Families of rows that turns and mirrors carry onto each other, the same ones carrying the whole set onto itself: the rest of each named row's family, in list order:
4 families of 5 rows:
Tizik: [ 2.85  0.21  0.05 -1.63  0.01 -1.85  0.17  1.73  0.41  0.16]
vebos: [ 0.36 -0.72  0.13 -1.94 -0.62 -0.61  0.47  1.21 -3.40 -0.02]
Zak: [-0.32 -1.11  0.01 -2.95  1.93 -1.40  0.59  2.27 -0.76  0.40]
zesan: [ 1.02  0.57 -2.06 -1.74  0.43 -0.99 -0.97  1.42 -1.49 -0.54]
Vakuv: [-1.85  1.05 -0.18 -1.26  0.87 -1.20 -0.45  0.85 -1.31  0.65]
dav: [ 1.87  0.66 -1.90 -1.74 -0.19  0.62  0.14  2.13 -1.42  0.82]
Risi: [-0.44 -0.09  0.12 -2.36  1.36  0.15  1.25  2.70 -0.35  1.89]
modup: [ 0.53  1.34  1.49 -0.39 -0.95 -1.70  0.25  0.30 -0.57  1.11]
Gemuv: [ 1.36 -0.71 -0.87 -2.53  0.98 -0.94  1.07  0.36 -0.57  2.99]
maru: [ 0.85 -0.28  0.10 -1.74 -0.90  0.33  1.41  0.83 -2.79  2.17]
mevo: [ 0.74 -0.97 -0.54 -2.45  0.80 -2.26  0.25 -0.63 -1.75  1.56]
ninas: [-0.20 -0.27 -0.93 -1.36  0.48 -2.81  0.68  0.57  0.16  2.70]
vigik: [ 1.69  0.89  0.41 -1.05 -0.01 -2.46  0.01  0.10  0.58  1.30]
logig: [-0.66  1.91 -1.06 -0.93  0.37  0.07 -0.06  1.04 -0.64  2.07]
gam: [ 1.53  0.12  1.34 -1.56  0.00 -1.09  0.71  3.04  0.06 -0.26]
ket: [-0.90  1.19 -0.72  0.00 -1.51 -1.22  0.21  1.45 -1.71  1.31]
devor: [-0.14 -0.11 -0.98 -1.53  0.45 -1.19  0.62  3.93  0.08  0.47]
bidi: [ 0.07 -1.60  0.66 -1.71 -0.91 -1.43  1.94  2.23 -2.04  1.68]
Zem: [ 2.30 -0.62 -2.22 -1.44 -0.84 -1.81  0.34  1.68 -1.21  0.92]
bure: [ 0.53  0.23  2.47 -1.11 -0.87 -1.22  1.08  1.83 -0.97  0.52]

Same family as devor: ninas, ket, bidi, Zem
Same family as Tizik: modup, vigik, gam, bure
Same family as dav: Risi, Gemuv, maru, logig

